(in the rows, 128 means zero)
Each named turn below is shown by a few rows before and after it. Which turns, in which order, take the first row of each later pair to the second? The first pair is answered.
turn L:
[115 125 104 142 130 119 118 159 145 129 112 111]  ->  [128 134 151  94 110 126 112 139 135 116 129 118]
[126 127 127  87  90  97 122 125 107  99 120 127]  ->  [124 107  89 137 105  93 121 133 115 112  89 119]
[122  98 123 107 159 134 124 112  83 108 129 141]  ->  [ 90 121  91 135 164 134 143 144 114 119 140 127]
[126 136 119 150 114 145 147 152 146 169 113 116]  ->  [138 138 164 100 106 153 138 130 125 160 121 129]
turn X:
[175  87  60  86 139 136 214 112 125 132 137  71]  ->  [142 101  32  87 151 108 189  95 118  99 153 105]
[157 159 117 129 100 124 110 111 180 111 140 146]  ->  [180 148 134 125  93 145 127 120 181 135 126 124]
[156 111 137  97 155 113 101  71  81  91 146 146]  ->  [157 126 151 107 144 113  86  65  98  94 151 156]
[205 109 168 102 122 156 164  80 120 165 106  90]  ->  [187  86 128  85 161 135 178  84  92 143 107  94]
turn W:
[158 122 147  68 119 144 170 109 115 125 153 121]  ->  [124 160 105  94 113 136 175 125 155 116 176 118]
[136 129 215  92 105 149  83 109 104 116 140 161]  ->  [138 108  57  95 162 100 142  95 100  67 151 146]
[148 117  99 126 143 131 112 115 140 136 103 118]  ->  [127 145 113 140 129 138  96 129 160 141 111 122]
[118 150 126 142 126 128  78 101 135 110 127 153]  ->  [141 122 129 134 138 128  85  87 109 107 116 152]

Between the rows of a pair lie two turns.
[130 121 189 130 115 140 105 130 116 142 107 143]  ->  [129  90 164 115 141 130 119 140  90 138 101 132] => X then X
[ 93  92 120 116 180 130 123 122  74 160 125 149]  ->  [ 68 129 128 130 167 121  91 119 103 146 147 169] => X then W
[ 76 151 171 135 126 146  93 151 170 146 150 187]  ->  [ 82 108  65 139 170 132 170 167 149 150 139 143] => W then L
[178 117 105 152 147 140 121  93 124 129 101 118]  ->  [143 178 150 116 110 152 105 105 153 120 143 130] => W then L
[122 113 163 141 137 141 107 146 118 139 111 131]  ->  [115 123  92 148 157 114 113 129 123 108 119 146] => W then X
[165  95 108 164 132 116 118  86 138 127  98 142]  ->  [122 163 152 126  92 129 115 109 171 115 160 154] => W then L
[112 131 117 118 138 137 167 160 110 127 124  88]  ->  [ 99 139 135 116 139 139 153 168 111 128 132  97] => W then X
[178  97 116 159 122 130 135  93 150 145  69 108]  ->  [101 163 102 102 109 133 182 148 171 121 149  95] => X then L
[142 153 119 155  85 178 166 158 171 171 117  69]  ->  [161 121 162  59  99 173 178 129 109 147 126  77] => X then L
[151 113 123 118 148 121 144 106  87 130 132 145]  ->  [142 144 144 120 127 124 113 100 105 121 143 162] => W then L
[ 97 121 150 145 123 131 159 173 140 143 170 105]  ->  [120 107  84 149 152 100 162 131 129 110 156 117] => L then W
[105 151  77 175 110 126 115 156 139 134 128 153]  ->  [147  95 150 134 119 142 106 144  77 156  87 154] => W then X
[144 119 149  62 128 185 147 108 119 115 127  94]  ->  [166 103 117  83 145 168 130  70 110  98 110 106] => W then L
[151 139 139 147 111 146 139 144 147 141 136 111]  ->  [159 123 108 134 131 138 153 120 135 126 134 109] => L then W
[ 87 125 125 140 167 123  59 114 112 118 114 184]  ->  [136  94 104 125 175 120  76  84 103 113  96 175] => X then W
[106 130 149 170 131 146 114 147 148 163 131 128]  ->  [140  95 105 111 168 120 146 104 106 129 132 123] => L then W
[ 89 122 155  97 135 139 143 172 102 140 147 125]  ->  [ 84 125 119  96 153 113 137 153 102 108 155 135] => W then X
[ 96 119  81 199 147 100 113 113 157 129 146 154]  ->  [136  75  82 170 166 101 130  90 114 129 119 148] => W then W
[163 114  81 125 136 104 130  88 138 107 124 139]  ->  [165 120 104  96 129 110 134  86 133  94 135 144] => L then L
[127 139 112 151 136 134 143 157 141 143 115 123]  ->  [137 119 103 146 147 133 145 145 127 144 102 117] => W then W
[102 124 142 112 157  99 116 123  82 129 125 138]  ->  [ 92 135 151 119 148 103 110 133  92 136 132 140] => W then W
[126 149  87 115 147  96 161 119 148 105 143 108]  ->  [161 111 125  93 150 111 158  97 115 118 119 109] => W then W
[ 83  77 128 135 164 125 156 140 103 170 112 104]  ->  [ 87 106 190  84 133 133 131 125 102 149 138 127] => W then L
[146 155 179 149  99 107 101  97 149 136 127 136]  ->  [139 146 144 177 103 117 136 137 160 164 117  98] => X then L
[141  99 158 141 124 159 135 159 117 167 108 107]  ->  [130 128 145  73 119 149 162 139 115 128 155 111] => W then L
[ 89 145  60 142 112 116 106 136 159 112 150 134]  ->  [123 138  99  88 110 114  92  91 126  87 156 155] => L then W
[181 116 130 147  85 139 112  74 188 127 144 143]  ->  [196  92 153 135  85 148 119  78 165 145 126 132] => L then W
[114 160 100 128 114 112 129 104 151 116 158 155]  ->  [144 151 135 136  86 143 144 115 164 152 141 122] => X then X
[147 125 112 138 125 125 151 111 130 144 124  95]  ->  [136 132 124 147 121 130 148 129 131 153 125  91] => W then X
[129  91  87 156 165 118 140 113 122 131 139 123]  ->  [109 136 167  97 127 142 144 126 125 126 179 129] => L then W
[147 130 148  88 134 145 125 147 121 106 153 158]  ->  [134 123 116 163 142 141 104 161 149 130 125 154] => L then W
[153 144  90 156 114 110 113  86 162 117 124 138]  ->  [164 137 114 140 113 115 102  77 156 104 122 140] => L then L
[ 82  96  81 129 115 119 144 153 100 130 122 124]  ->  [ 92  99 158 128  88 141 107 144  87 142 111 143] => W then L
[172  92 136  95 109 143 151 155 120 150 114  78]  ->  [125 100  80  84 159  96 128 145  94  99 135 117] => X then X
[175 119 171 119 100 141  95  97 166 144 115 144]  ->  [151 113 113 166 114 147 136 145 180 171 101 103] => L then X
[128 110 135 110 130 120 133 129  95 116 117 141]  ->  [111 122 156 123 116 131 116 139 107 119 124 141] => W then W
[116 160 107 158 145 144  93  87 164 107 119 176]  ->  [177 115 128 146 145 160 115  64 141 127  88 154] => X then W
[126 145 118  84 129 137 160 147 122 131 128 119]  ->  [111 159 109  93 133 124 144 133 125 112 138 137] => X then X
[ 93 140 119 115 140 130 164 182 126 156 134  99]  ->  [ 96 119 129  99 154 121 153 173  93 150 126 113] => W then X
[124  72 105 141 158 125 139 147  81 141  96 127]  ->  [103 130 188  90 114 136 103 144 102 122 142 156] => W then L
[148 105 138 102 141 124 144 122 103 132 122 117]  ->  [151 118 147  96 133 118 123 104 107 114 134 134] => W then L
[156 134 162 137 113 117 124  86 156  98 121 167]  ->  [178  95 168 124 115 135 157 107 135 127 101 134] => X then X
[124 105 139 142 117 110  92 107 120 122 112 179]  ->  [125 117 125 156 105 111  97 109 144 118 117 177] => W then X
[ 86 135  86 133 159 110 125 139 123 102 140 120]  ->  [102 108  90 143 169 107 111 118 108 101 116 126] => L then L
[145 143 167 122  44 140 119 146 155 136 137 103]  ->  [133 146 138 156  55 134 124 166 168 147 132  97] => L then L
[105 132  81 166 157 111 116 140 147 102 128 141]  ->  [127 159 169  95 110 132 110 118 146  99 154 148] => L then X
[107 164 178 118  95 140 112 153 149 134 153 138]  ->  [126 104  65 133 150 120 170 150 123 131 121 105] => W then L
[118 148 118 126 121 127 144 143 129 130 137 116]  ->  [129 129 109 150 127 127 141 138 125 137 116 111] => L then L
[118 115 156 100 140 136 132 131 114 125 123 127]  ->  [105 118 129 149 138 132 129 151 133 136 113 121] => L then W
[114  93 123 174 155 140 111 164 114 163  92 112]  ->  [ 95 103 105 174 162 119  93 153 110 140 105 135] => X then X
[ 99 120 154 131 128 119 113 123 140 114 145 123]  ->  [100 104 116 142 146 116 134 124 135 117 130 112] => W then L
[121 159 131 126 109 144 159 120 142 143 135 106]  ->  [127 141 141 119 113 151 167 127 127 144 128 102] => X then W
[144 121 161 120 115 151 146 147 117 158 116 107]  ->  [155 124 127  86 126 136 169 122 110 127 139 110] => W then L
[115 141  70 122 157  77 111 110 143 108 151 150]  ->  [159 129 171 104 122 112  76  87 138 137 122 156] => X then W
[ 51 175 157 142 104 136  93 162 151 127 163 161]  ->  [117  87 151  77 154 116 100  96  57  98 122 170] => W then X
[ 94 163 108 112 116 136 135 139 162 142 159 128]  ->  [149 114 156  81 120 152 144 118 114 159 128 114] => X then W
[ 84 107 166 123 118 131  81 131  49 134 122 168]  ->  [ 47 145 143 147 111 129  81 150  84 132 145 168] => W then W
[117 106 142 152 145 121 110 144  97 145 103 134]  ->  [118 116 169 115 140 129 111 135  89 134 114 137] => L then L
[146 123 171 124 115 127 106 105  93 134 116 131]  ->  [108 158 166 149 104 129  96 130 130 138 138 135] => W then W
[139  93 137 122 171 124  83 100 101 103  89 132]  ->  [120 122 178 137 149 137  62 119 119 117 100 138] => W then W
[111 126 106 210 135 128  80 126 151 132 111 131]  ->  [156  81 130 185 139 138  96 110 118 148  85 114] => X then W
[120 104 146 145 156 112  77 102  98 103 125 168]  ->  [128 110  99 152 161  99  96  87 114  91 125 158] => X then W
[143  85  85 144 162  95 125 112  90 125 101 118]  ->  [131 134 105 163 134  85  80  95 131 104 122 154] => X then X
[103 178 135 135 107  96  64  79 139  84 163 192]  ->  [199 101 109  96 121 106 120  40  99 101 113 150] => X then W
[120 106 105 161 145 117 111 126 119 135 113 138]  ->  [102 143 149 124 115 135 108 144 134 132 145 141] => W then L
[114 185  94 188 104 132 140 157 200 135 149 119]  ->  [196 125 204  83  91 148 128  97 123 126 117 125] => L then X
